Which row each row swaps with, under one turn or mirror
zud: [ 22   2 -15  -4 -17 -38  -2   8   1 -22   4  21  15 -12  30 -29   4  24
 -24  23 -11]
Zavok: [ 18  12 -15  -3 -31 -26  -9   7   7 -64   3  27  -8 -15  -1  -7 -21 -10
  24   7  18]
nuzor: [-10  -3   7   0  -9 -28 -25  22  15  -5  23  15 -11 -50  22  13 -22  16
   5  23   0]
Zoruv: [ 16 -18 -10  -5 -23 -30 -14  15  14  -7   2  29 -20 -34  23 -34   2  20
 -21  18  -3]
vovas: [  1  19  -2  31  26 -14 -17   9 -18   2 -10   5 -16  -1  12  17 -17  12
   0   7   4]
kap: [ 21  11 -20 -11 -39 -21  -7  -2   6 -58   6  26 -16 -16   3 -21 -29  -2
  15   9  20]
vorip: [ 14 -22  -7  -5 -22 -24  -9  12  20  -4   8  32 -30 -37  20 -27  -9  23
  -9  24   7]
rofu: [  0  34 -29   7 -10  -2 -10   6 -14 -20 -33   8  20  -9 -23 -15 -41   7
   3  14 -10]
did: [-30  -5  -8   4 -29 -11   1  19  24 -28  18  13 -11  -8 -18  25 -35   6
  33  28  -3]
miriz: [-11   2 -27 -20   9  13   5  -7 -12   1  23  -4 -11  10  13   2   9 -13
  32  19  12]
Lubit: [ -6  10  -4  30  24  -8 -14  11 -22   0 -23  16 -10  -8  11  22 -16  14
  -5  11  -3]
vep: [  5  29 -42   1   0   1 -12   6  -5 -21 -32   4  10 -14 -34 -26 -28  13
  -2  15  -3]
keso: [  4  32 -42   1  -6   2  -8   5  -5 -18 -32   8  10 -17 -30 -28 -32  12
   6  18  -9]
demil: [ -3  -5 -33 -21  14  18   7 -12   3  13  22  -2 -17  -2   9 -12   8  -8
  22  24   9]
zani: [-25  -5 -55   2 -26  20  18  -5 -12 -22 -23  32 -22 -20  -6  -7  -4   2
   6  32 -14]
Niriv: [ -3   6  -6  -4 -13  -6  11  -4 -18 -24  16   0  30  15  20  16  18  -4
   5  21  -3]
gile: [ -6   5 -30  17   8 -10   2 -12 -23   6 -21  21 -33 -47  12   3  -5   4
 -19  13  -9]
zeveb: [  4  -3  -6 -14  -2 -19  18  30  17 -41 -17  19  13 -15  -5  16  21 -15
  17   4  -5]
pibid: [  9  12 -11  18  23 -31 -15 -18 -13  -9   0 -12 -13  13  10 -12 -25  15
   2   9   7]
feku: [ -7 -17 -21 -23 -13 -13   7 -27   7   2  18 -14  -7   6 -20 -31  -1  10
 -11  18   0]
pem: [  2  -9   2 -25 -34  -6 -21  17   9   9  16  14  -4 -41  11   1 -30  26
  -5  30  -6]
Gup: [-11 -25 -13 -27 -21 -19  22   5  19 -10  -2   1  13  -9 -16   4  16  -3
 -16   6 -23]
nav: [ -7   5  -5 -10 -18  -9   7   2  -7 -27  17   1  33  12  24  14  17  -1
   9  23  -7]
Zif: [  1  31 -34   5  -7   7  -8   7   5 -14 -34   6  12 -20 -31 -23 -33  17
   6  17  -3]
Zizot: [ -8  -6  -7  -9   1  11   5  -3 -10  -9  22  -6   7  15  17  15  16  -9
  27  20   7]
ludet: [-28  -5 -54   1 -19  21  13   1  -9 -16 -23  32 -16 -22  -7  -1  -3   9
 -12  30 -21]
kovov: [-26  -3 -56   2 -25  -3  27  -9  10 -29  -7  18 -25 -28 -15 -28  -2  -7
   8  28 -11]
naluv: [  0 -30   2  -3 -18 -16 -14  14  19  -2  16  27 -41 -28  19  -2 -25  17
  10  23  10]
kod: [-11   2   3   1 -18 -32 -17  30  15  -7  28  18 -10 -52  16   3 -25   5
   4  29   2]
mufil: [  0  25 -24   1 -24  -3  -2  -3 -30 -24 -24  16  20  -5 -24  10 -40  10
  -9  21 -10]
mib: [-31   1 -16  16 -20 -47  -8  10  12 -37  25  16 -15 -28  -3  -6 -20 -22
  22  22   8]
kuv: [-23 -11  -5   9 -27 -10   0  15  24 -24  25  13 -22 -11  -5  23 -33  -7
  34  30   2]
votek: [-10 -26 -17 -27 -14 -10  20  -8  10   5   7   5   1  -1 -24 -14  17   5
 -21  12 -13]
fad: [-10  -1 -16  21   7   4   2  16 -23  10 -30  34 -13 -19  12  20 -10  15
 -14  20 -17]
lopod: [ 19  -3 -18 -15 -50 -10 -11 -15  -4 -38  11  14 -16 -17   0 -17 -40   4
  19  29  17]
Lavov: [-13   6 -34  18  10  -1  -1 -11 -23  -9 -26  10 -33 -46  10   8  -8   7
 -19  10  -4]
filal: [ 11 -23  -9  -4 -15 -27 -18  17  16   4   5  29 -31 -38  24 -21  -8  22
 -10  24   3]
bagov: [-20  25 -58  13  -2  11  13   2   4 -28 -17  -1  -5 -39   1  -6  -4  27
  -9  24 -12]
ragap: [ 23  11 -15  -2 -31 -26  -9  11   8 -60   6  24  -4 -15   0 -11 -17 -14
  23  11  22]
Lidum: [-42  13 -23   8  -8  -6   2  20  15 -46  14   5   8 -10  -9  23 -20   2
  31  24  -6]
Far: [  0   8  -6  29  22 -14 -12  14 -19   7 -21  18 -17 -13  17  25 -13  12
  -6  10  -2]
Zeni: [  3  23 -42 -12  18  -1 -13  11  25  -6 -15   1 -17 -25 -22 -34 -21   8
   9  17  13]
robil: [-10 -10 -29 -21  -9 -15  12 -32   4   4  11 -11 -15  10 -21 -27  -2   6
  -8  16   0]
Meken: [ -9  -2 -16 -15  -4   7   3  -6 -13 -20  17  -2  20  18  22  15  18  -2
  21  26  -1]
Mebi: [ -6   2 -38 -26  23   5   0   7  13  -1  -5   5 -24 -11 -23 -32  -1  -4
  28  17  12]
sesit: [  1   1 -11   9  -9  -4  -1 -18 -42   0 -17  21 -31 -21   9  25 -17 -10
  -8   7   1]
Vuz: [ -7 -21 -20 -25 -17 -21  21 -21  13   4  11  -4  -3   8 -27 -17   6   2
 -12  19 -10]
gakuv: [ 10  12 -14   3  -7 -30  -4  26  11 -53 -18  28   7 -22   9   7   5 -28
   8   4   8]
Vit: [ 11  10 -14  -1 -31 -22 -12   4   5 -61   2  37  -9 -16   0 -10 -16 -14
  22   6  24]
Gez: [-12 -25  -4 -18  -7 -20  13   7  15 -15   1  11  19  -6  -8  23  18 -12
 -14   4 -20]

pem swaps with sesit
Meken swaps with Vuz
zeveb swaps with Mebi
Lavov swaps with kod
Zizot swaps with votek
did swaps with zani
fad swaps with naluv

